(in the rows, 128 means zero)
Rotation paths and how fast each direction turns (degrees per step):
Each turn is a multiple of 5 degrees from 10 to 175, or 0.
Each row of a path follows its step; steps can be skipped.

step 0: [125 114 137 146 117 132 127 135 123 128 136 130 123 116 133 126 120 125
 136 127 125 124 141 118 122 123 134 120 131 110 135 134 115 136 127 126
 138 129 124 131 134 130 122 144 118 134 137 132 113 128 128 141 127 128
 120 133 131 129 132 140 133 123 115 106 141 125 127 128 139 129]
step 2: [134 135 131 121 147 130 115 141 125 137 130 123 122 139 134 132 130 127
 133 130 119 128 124 107 120 130 132 123 124 124 130 111 132 132 140 130
 121 123 130 113 154 137 129 121 128 120 125 129 130 131 132 115 128 122
 120 121 122 122 113 129 118 130 120 126 123 128 133 115 123 134]
step 3: [119 131 119 127 121 128 138 145 125 131 139 124 115 127 125 140 126 115
 138 122 147 117 136 133 135 125 134 131 135 143 144 122 124 124 135 116
 128 138 125 129 129 132 123 123 120 133 135 123 120 114 117 132 120 145
 126 137 123 131 127 125 121 129 140 127 124 116 141 122 123 126]
step 4: [135 125 132 131 123 116 129 125 146 127 128 137 121 135 134 103 118 135
 118 120 117 133 128 137 132 140 127 127 131 130 146 128 112 129 111 134
 130 130 122 126 121 117 133 107 125 125 138 123 134 125 123 116 130 128
 120 126 136 119 125 130 127 128 137 141 129 125 131 132 123 136]
step 5: [126 130 135 133 129 122 118 121 115 118 126 126 120 128 134 126 120 122
 123 136 140 130 131 118 120 131 124 134 121 122 140 130 137 133 121 125
 140 116 131 126 125 149 138 122 124 132 122 139 129 133 145 137 124 115
 122 129 139 124 121 128 118 110 138 118 138 135 130 130 117 111]
step 15: [126 136 121 133 129 131 128 122 134 146 127 125 122 137 134 126 129 135
 133 125 121 121 129 137 135 115 133 140 120 144 113 131 121 139 127 118
 121 141 129 130 139 133 114 137 135 126 139 124 128 128 140 122 124 127
 130 130 136 121 141 133 135 141 129 143 124 121 109 115 124 139]
step 18: [123 118 134 123 138 121 145 129 130 130 126 131 132 128 136 142 134 141
 132 119 121 129 133 114 127 136 123 123 117 120 136 134 127 149 122 130
 131 120 126 129 116 131 120 127 126 135 126 125 136 118 140 127 138 126
 116 144 125 123 120 139 138 128 124 124 124 111 109 131 128 136]
step 19: [128 116 123 114 136 142 121 132 122 125 125 130 127 132 125 116 133 129
 123 144 127 131 130 129 122 120 141 127 130 127 126 128 134 120 125 123
 140 128 138 121 116 122 127 132 118 133 133 139 123 122 137 131 116 127
 135 133 124 135 116 130  99 135 121 117 106 125 130 139 124 138]
step 20: [129 133 131 131 132 120 124 146 120 130 129 128 123 135 124 126 114 132
 139 136 130 115 122 133 135 126 132 111 129 136 120 116 114 134 123 130
 130 129 145 132 134 125 118 129 123 108 140 119 116 132 125 132 119 132
 122 108 128 125 116 140 133 136 129 125 136 128 118 125 139 120]
[130 131 128 127 125 126 128 131 127 129 130 125 128 129 128 133 131 127
 129 128 129 128 132 129 130 128 127 130 125 128 131 130 127 129 129 125
 128 127 131 129 128 129 125 127 126 130 128 128 129 125 130 132 128 130
 127 125 128 129 128 129 130 126 132 129 129 131 123 130 131 128] -> 145
[127 132 130 127 128 127 130 130 127 129 127 129 128 131 131 130 127 127
 127 129 126 127 128 126 122 125 130 127 127 131 127 127 128 129 128 129
 127 130 128 127 126 125 132 126 129 127 126 126 126 130 126 128 128 130
 129 128 126 131 129 128 129 123 128 127 126 127 128 127 131 124] -> 100
[128 129 128 130 127 130 126 127 125 130 130 129 128 130 130 129 126 127
 129 128 131 126 127 128 129 127 127 127 125 128 127 127 126 123 127 125
 128 129 125 127 128 132 130 130 125 125 125 130 128 131 128 129 130 126
 125 126 123 127 124 127 128 130 128 127 129 127 129 134 130 127] -> 125
[132 134 129 129 127 129 132 131 127 128 127 129 130 126 129 128 130 129
 127 129 129 127 127 132 129 127 131 132 128 128 128 131 127 129 125 125
 127 127 126 125 128 126 129 127 127 128 129 126 128 130 131 126 128 127
 129 124 131 127 128 126 128 130 123 128 126 127 130 128 127 129] -> 160
[130 127 130 128 127 126 126 127 129 129 131 126 124 129 129 127 131 123
 131 129 129 127 127 127 126 129 128 126 128 133 128 129 129 127 129 129
 132 127 125 125 128 130 129 127 126 131 133 126 131 130 128 127 130 130
 127 126 128 128 131 127 129 126 125 131 129 129 128 125 124 129] -> 35

step 0: [138 133 144 132 115 135 129 138 116 128 128 126 154 127 124 121 135 126
 132 139 106 134 126 128 122 128 126 123 139 118 137 133 124 111 132 136
 140 130 131 119 120 125 140 124 129 124 140 135 126 135 120 135 133 136
 119 129 125 127 126 116 127 131 115 132 133 110 125 126 132 131]
step 2: [125 135 125 124 123 120 140 121 115 122 121 125 130 128 143 122 126 131
 133 130 124 121 104 109 138 129 130 135 124 112 135 131 126 119 124 142
 130 128 130 130 119 122 143 122 136 125 134 117 125 129 140 137 131 135
 124 129 129 139 119 121 136 131 138 123 144 119 129 132 125 106]
step 6: [127 136 124 117 131 123 138 140 121 145 124 115 119 131 146 130 137 131
 133 130 134 115 120 120 134 121 145 124 130 119 143 113 143 129 134 125
 133 127 129 124 117 120 130 137 123 115 121 138 130 136 125 135 137 130
 133 132 137 124 123 127 120 144 123 132 129 117 134 114 124 131]
step 9: [126 144 127 130 116 124 140 125 125 128 138 112 133 131 129 121 138 131
 122 132 119 119 122 134 138 130 140 118 128 132 143 130 123 122 138 131
 124 124 119 142 121 110 129 115 145 144 133 124 128 132 119 136 133 136
 118 139 123 125 117 112 129 129 123 138 132 121 123 117 126 131]
step 12: [143 137 142 130 116 130 125 125 125 136 135 124 143 120 140 130 118 140
 133 154 124 128 117 130 118 128 139 138 135 123 134 121 110 121 127 134
 123 134 124 130 129 121 126 125 127 120 139 134 126 135 136 128 130 142
 123 121 133 129 134 121 132 123 131 144 125 117 134 128 110 126]
step 13: [132 130 130 132 128 119 146 128 115 128 138 127 117 142 126 134 123 131
 142 132 125 137 109 122 121 114 126 135 132 126 143 143 128 124 130 132
 122 128 135 124 122 121 135 116 127 114 127 122 140 140 128 141 124 138
 117 130 132 137 117 126 128 147 122 124 121 120 126 117 132 118]
step 15: [133 136 130 117 120 124 140 133 126 144 122 112 122 138 148 134 127 126
 131 138 130 132 124 121 128 135 130 132 124 124 152 130 125 141 121 139
 122 137 134 128 127 134 131 118 130 116 129 137 103 133 122 131 127 132
 120 135 133 129 136 136 135 141 135 124 138 137 125 128 124 135]
step 17: [138 138 141 122 132 118 133 126 128 139 134 123 124 132 150 130 118 123
 124 144 125 132 124 136 140 116 142 130 134 139 139 124 124 117 124 126
 136 135 135 138 115 118 121 126 134 125 129 131 122 133 123 119 152 129
 130 132 125 121 119 118 124 136 115 131 117 126 133 119 122 131]
step 19: [144 138 121 125 127 120 132 127 130 128 139 120 135 126 141 140 139 130
 125 132 123 129 135 127 122 122 133 115 124 112 131 127 133 115 127 132
 134 141 133 131 127 137 132 136 142 119 140 134 122 110 123 136 132 145
 126 142 149 128 126 119 127 128 126 144 127 124 127 120 122 116]
[124 126 129 127 130 131 126 129 130 127 130 127 132 127 131 125 123 132
 126 129 128 126 126 126 131 128 128 128 130 130 129 126 128 128 128 130
 125 127 127 127 128 128 127 130 131 128 129 128 124 130 125 127 129 128
 132 127 129 130 126 127 127 130 128 127 130 126 127 131 131 129] -> 120
[129 129 126 124 129 128 129 125 130 132 130 130 128 128 125 130 129 131
 129 129 129 127 130 130 129 127 130 128 132 129 128 128 129 128 132 131
 129 125 126 130 127 126 128 131 127 128 124 125 126 128 125 126 129 131
 127 129 131 124 128 128 127 124 130 128 130 129 128 130 128 124] -> 140
[129 129 127 128 132 127 129 130 126 124 129 131 128 128 129 129 126 128
 131 130 129 129 128 127 126 123 127 129 128 126 126 124 129 130 131 128
 131 126 127 124 128 126 130 128 128 127 129 131 129 127 126 132 128 130
 127 126 133 130 129 124 128 127 128 130 125 125 127 130 129 129] -> 60
[129 128 129 130 129 128 129 127 130 127 125 131 133 128 130 128 127 125
 122 127 131 124 129 129 129 130 126 127 130 123 126 130 126 128 129 128
 128 129 131 129 125 128 129 126 132 129 130 125 131 126 126 128 131 133
 128 127 127 128 129 126 128 128 129 129 128 127 128 127 130 128] -> 40
[128 129 129 131 126 126 132 128 127 131 129 129 127 130 123 129 130 126
 127 129 128 128 127 126 131 126 127 128 124 126 132 126 131 129 129 128
 128 126 127 127 130 130 128 130 132 130 130 127 128 127 131 128 132 129
 134 128 129 127 127 131 128 126 128 126 128 127 127 128 128 130] -> 85

step 0: [127 122 126 125 135 119 137 133 117 125 129 115 130 143 133 134 134 126
 123 124 121 112 131 119 127 130 136 132 130 130 138 128 138 126 136 135
 117 109 121 126 129 128 136 134 122 136 134 118 132 128 122 126 128 123
 122 126 129 118 137 107 133 127 129 119 115 131 115 117 143 116]
step 2: [133 125 118 134 123 134 129 137 127 123 127 127 140 123 122 122 114 131
 124 144 125 128 127 128 119 125 131 124 140 108 129 131 138 124 141 117
 132 138 113 136 136 138 129 131 117 133 125 117 135 125 132 135 136 129
 131 137 126 120 130 133 137 130 137 116 134 138 122 126 133 106]
step 3: [118 128 125 135 130 108 131 126 131 119 134 125 130 131 124 126 150 129
 141 125 130 131 118 130 126 126 143 147 128 114 111 127 129 122 130 121
 138 120 116 127 129 121 117 137 131 127 120 123 127 134 137 128 129 128
 129 131 126 123 138 140 127 129 122 119 137 141 114 126 130 123]
step 4: [130 131 124 132 132 113 126 136 127 115 129 132 130 143 105 129 130 130
 115 126 122 135 120 133 135 137 125 128 126 132 135 119 129 122 123 132
 123 127 124 134 117 127 127 132 119 119 132 122 130 131 118 136 125 124
 131 135 128 124 140 129 140 134 141 126 123 131 106 112 113 129]
step 10: [128 135 125 134 124 131 126 125 115 125 126 123 104 127 145 121 129 137
 134 142 128 126 133 128 121 136 120 128 125 123 125 129 125 132 140 109
 120 120 139 118 130 133 140 116 129 129 126 128 130 125 121 128 126 124
 123 138 137 111 130 118 120 126 126 115 123 128 119 134 117 116]
step 11: [117 126 119 129 122 130 127 128 135 116 128 130 117 132 138 123 127 124
 125 138 115 116 128 134 119 125 119 121 132 128 119 116 134 135 139 123
 127 128 116 130 137 115 127 122 127 123 136 118 130 123 115 139 127 132
 126 126 114 137 130 122 117 119 105 128 144 129 122 118 127 124]
step 12: [113 117 133 123 130 118 114 132 137 132 149 122 135 131 118 123 119 133
 132 138 131 114 133 136 120 132 131 123 139 136 127 132 130 140 124 122
 117 130 118 115 139 122 135 132 138 131 120 131 134 130 123 118 131 125
 121 129 126 122 129 133 120 128 130 123 130 130 114 121 113 118]
step 13: [102 123 148 133 126 125 129 141 129 119 122 124 122 128 120 125 127 119
 123 132 117 120 126 123 126 142 130 136 133 125 129 119 135 117 122 115
 144 122 125 126 137 135 141 130 116 130 125 122 127 121 124 124 123 124
 134 116 126 127 133 132 127 126 128 124 125 134 135 134 109 130]
step 20: [126 128 107 120 130 140 137 132 123 132 124 120 136 145 137 128 132 122
 121 138 136 140 127 135 124 125 130 131 141 123 134 122 136 121 135 115
 125 126 118 135 139 119 120 126 127 128 121 130 122 126 122 123 132 113
 122 136 133 131 143 119 131 126 132 126 122 121 114 123 111 129]
[126 128 128 128 131 127 128 130 127 132 127 132 126 130 126 127 125 127
 130 128 129 125 129 128 130 127 124 124 127 125 124 129 127 129 127 126
 131 128 131 125 127 127 129 126 129 129 132 132 128 131 126 129 127 129
 129 130 125 128 129 128 127 127 125 127 127 128 126 130 127 129] -> 20
[128 131 126 133 134 127 128 128 128 128 124 129 132 128 126 127 129 130
 126 126 128 128 126 127 127 127 131 129 129 130 129 127 128 129 127 127
 128 130 126 130 126 132 128 126 129 131 127 129 128 126 131 128 127 127
 129 128 123 127 132 130 129 131 126 126 128 126 125 130 130 128] -> 25
[133 130 128 128 125 130 127 128 129 130 124 130 123 132 126 130 128 130
 131 130 130 126 127 127 127 124 130 130 126 130 130 125 127 128 131 125
 128 132 128 130 130 129 130 129 127 128 127 126 130 128 128 127 130 129
 128 129 126 130 125 127 127 127 126 127 124 127 127 128 129 128] -> 80

step 0: [142 134 129 121 133 132 134 128 131 140 125 136 116 125 125 132 117 117
 130 140 123 147 129 114 134 126 130 133 142 143 146 143 123 137 116 128
 130 143 133 141 128 130 126 126 130 144 148 129 140 118 135 140 124 113
 131 124 138 127 120 123 123 130 127 117 115 128 140 123 137 131]
step 6: [126 134 115 140 139 122 135 120 121 136 115 137 110 141 118 124 113 114
 129 136 110 130 118 121 125 120 139 144 132 125 116 125 125 131 119 135
 120 132 123 129 139 130 135 133 132 134 131 122 128 140 128 134 127 121
 139 136 136 134 115 110 127 123 124 128 117 121 111 117 123 140]
step 8: [134 134 120 130 134 126 131 133 124 121 122 125 123 117 139 112 128 140
 111 128 146 124 120 113 134 124 120 121 126 135 116 139 129 135 125 124
 128 135 132 141 150 122 120 119 111 126 136 141 128 135 112 120 119 133
 124 118 142 123 127 128 117 133 120 132 120 136 142 126 136 117]
step 9: [134 131 123 131 133 111 129 120 124 129 136 123 138 144 115 119 128 121
 125 123 145 119 133 136 111 125 125 119 146 127 126 125 137 128 131 124
 114 139 138 155 133 123 121 120 122 130 125 135 125 129 139 129 116 132
 146 123 139 129 124 138 124 135 129 123 117 139 142 129 122 122]
step 10: [138 129 153 134 139 115 127 128 133 135 145 122 145 132 103 143 118 134
 131 121 135 132 132 135 133 121 125 134 129 134 127 122 126 115 139 106
 123 128 140 124 130 139 121 135 124 138 118 130 129 133 125 122 125 137
 133 136 129 128 136 133 123 134 123 141 123 134 128 145 133 127]
step 11: [119 140 143 139 132 128 133 135 121 120 118 132 127 139 124 128 116 135
 142 121 135 125 135 118 143 113 133 150 132 131 120 120 132 115 132 125
 133 134 126 111 134 124 122 123 130 133 134 139 131 133 127 146 143 134
 139 132 122 128 145 120 129 138 133 127 133 142 120 130 138 117]
step 15: [131 125 132 129 126 126 139 126 137 129 132 138 118 123 116 139 119 121
 121 144 112 127 130 132 115 116 131 116 117 126 118 123 128 127 121 121
 122 130 133 142 139 123 136 124 123 128 113 133 115 137 138 136 122 148
 128 122 136 125 118 146 126 118 121 132 122 124 150 127 141 113]
step 16: [121 131 135 122 128 128 128 137 134 123 125 134 132 124 132 130 110 132
 136 119 134 136 137 134 140 128 127 115 118 126 131 133 126 142 119 119
 131 142 145 139 135 148 120 137 121 141 114 141 132 143 144 140 128 122
 141 133 123 128 126 147 117 128 127 133 118 137 126 133 141 119]
step 17: [129 130 126 128 135 125 128 118 118 119 135 143 134 130 134 130 126 131
 134 129 134 126 145 133 139 113 127 128 121 127 132 131 128 134 137 124
 121 144 149 121 135 147 104 139 125 120 135 128 121 125 132 124 130 135
 139 135 129 139 140 112 128 136 122 106 134 135 130 116 135 119]
[124 130 133 125 127 132 129 129 127 127 131 127 126 126 129 129 129 133
 129 125 129 127 128 130 128 130 125 130 129 128 127 130 124 129 127 126
 127 128 127 128 130 130 126 130 127 125 127 132 126 127 126 127 128 130
 129 125 129 128 130 126 130 130 126 128 126 126 124 128 128 128] -> 120
[127 127 132 128 131 126 129 129 128 129 128 127 132 127 127 128 126 131
 126 130 126 128 130 130 129 128 132 129 130 124 130 130 132 130 129 130
 127 127 130 124 128 129 129 131 126 130 127 127 128 129 128 131 130 128
 131 126 126 129 131 129 128 129 131 126 124 126 130 126 129 128] -> 60
[131 128 123 125 128 126 130 130 129 128 129 126 128 127 126 126 130 127
 128 126 129 123 128 132 128 129 127 130 126 128 127 129 128 130 129 127
 128 129 129 131 129 125 130 130 130 128 127 128 129 131 126 130 128 131
 122 122 128 126 129 130 128 130 130 128 126 127 128 129 130 129] -> 60
[127 127 131 128 125 130 127 126 129 125 126 129 128 127 127 127 129 125
 128 129 130 126 130 126 131 126 131 129 130 126 128 127 129 130 126 129
 126 126 127 127 129 125 123 126 130 130 128 125 126 129 125 123 131 128
 126 125 130 127 128 130 126 128 129 128 130 126 128 129 129 124] -> 110

step 3: [120 119 127 123 131 124 150 136 129 135 116 122 119 120 145 134 131 118
 132 124 130 122 132 125 128 117 123 115 129 126 124 127 136 131 108 133
 141 130 133 126 117 125 131 132 128 127 122 134 137 132 121 128 127 135
 121 129 128 126 128 121 122 119 135 137 136 122 134 132 118 103]
step 4: [130 131 128 126 138 132 139 125 132 127 131 132 125 123 122 123 132 126
 127 124 135 136 139 113 126 125 120 109 118 120 131 123 111 132 122 130
 121 123 138 114 128 129 146 125 125 132 129 126 128 129 124 125 138 119
 128 132 111 139 130 119 105 122 129 140 137 120 126 128 122 115]
step 7: [128 134 131 130 132 123 124 117 126 139 126 133 123 127 120 125 115 132
 131 138 120 126 139 125 117 107 126 115 117 113 128 122 125 130 131 128
 127 130 126 130 116 135 141 124 125 115 125 123 122 135 141 120 121 135
 119 129 125 117 138 126 125 110 133 135 129 125 127 115 125 108]
step 13: [129 133 126 135 131 130 123 116 124 117 103 119 125 128 123 114 135 120
 135 136 133 135 131 131 127 116 114 126 123 120 121 125 117 128 130 132
 125 132 127 134 136 123 140 120 138 139 133 133 139 133 128 133 119 132
 127 129 113 130 136 133 118 115 128 144 137 130 134 116 126 119]
step 14: [126 122 130 129 124 117 136 126 125 121 121 127 128 136 131 137 132 130
 134 134 109 121 137 133 130 111 122 135 128 121 120 112 124 129 122 126
 125 135 118 123 125 137 132 120 119 123 122 128 131 129 127 126 129 125
 123 139 113 124 143 125 131  98 136 141 124 122 125 137 129 118]
step 15: [120 124 131 131 136 127 128 117 145 144 126 130 133 132 129 126 121 117
 130 132 124 123 138 125 138 128 113 116 114 134 131 123 121 132 126 121
 142 124 125 122 130 127 143 122 130 120 121 110 127 121 139 125 126 123
 129 135 126 123 130 131 126 111 136 145 137 129 141 127 140 121]
step 18: [117 127 115 133 127 125 138 122 126 125 146 112 118 131 138 129 138 132
 127 136 126 125 134 132 130 122 123 124 127 126 141 130 117 123 118 133
 136 134 123 132 122 128 137 120 120 128 132 119 110 133 138 130 119 120
 137 125 124 112 127 129 120 117 141 129 135 127 143 117 123 114]
step 19: [129 126 109 129 142 118 135 120 132 125 136 125 118 136 142 128 129 122
 127 133 149 132 122 133 127 118 118 118 124 125 123 120 120 136 137 116
 133 126 124 127 130 129 132 121 133 127 122 141 132 125 122 127 116 139
 128 127 130 123 137 128 122 124 142 132 147 114 133 131 125 115]
step 20: [132 133 138 130 138 135 134 131 117 123 127 127 120 127 125 121 144 117
 132 135 118 143 136 140 123 115 124 123 122 119 126 122 118 133 127 121
 139 122 129 125 116 128 136 124 124 130 133 132 129 128 126 144 123 138
 133 121 124 144 136 122 130 117 135 135 130 126 137 128 132 103]
[128 129 130 127 129 127 127 128 131 129 132 130 129 124 128 127 125 131
 125 129 130 127 126 133 127 132 125 125 127 127 128 129 127 126 126 126
 125 127 126 124 128 129 128 130 127 128 129 127 130 127 127 129 130 126
 129 132 127 124 130 127 128 128 130 126 131 126 131 128 128 128] -> 100
[129 129 129 126 128 128 127 130 127 131 125 132 132 128 130 128 128 128
 125 128 126 127 127 129 126 130 125 129 129 127 130 125 127 133 130 130
 130 128 123 129 127 129 127 128 127 126 131 127 129 129 129 126 128 127
 130 128 126 130 131 131 127 128 130 132 128 131 124 126 126 129] -> 45
[128 125 128 130 130 127 131 130 126 127 126 130 128 127 131 129 131 128
 128 126 127 127 126 131 129 128 129 128 132 127 128 130 130 130 128 126
 128 129 128 124 130 128 125 128 128 127 124 128 126 128 121 130 127 130
 126 131 128 129 132 129 133 127 126 129 129 127 126 130 127 127] -> 130
[124 125 130 129 128 128 127 126 131 130 126 129 127 131 128 127 128 126
 130 126 132 128 128 130 125 129 126 129 132 128 127 129 129 129 131 128
 127 126 129 130 130 129 124 129 127 128 126 128 129 129 130 128 131 125
 127 124 129 128 128 127 124 127 129 129 131 128 127 134 129 126] -> 160
[128 129 132 130 128 129 132 129 128 130 129 126 131 128 125 126 131 126
 131 127 133 130 127 125 126 129 126 126 128 129 125 129 128 128 129 126
 129 126 129 130 134 128 130 126 130 126 131 125 129 127 126 128 129 127
 130 131 128 129 129 130 130 128 131 128 128 130 129 127 129 131] -> 160
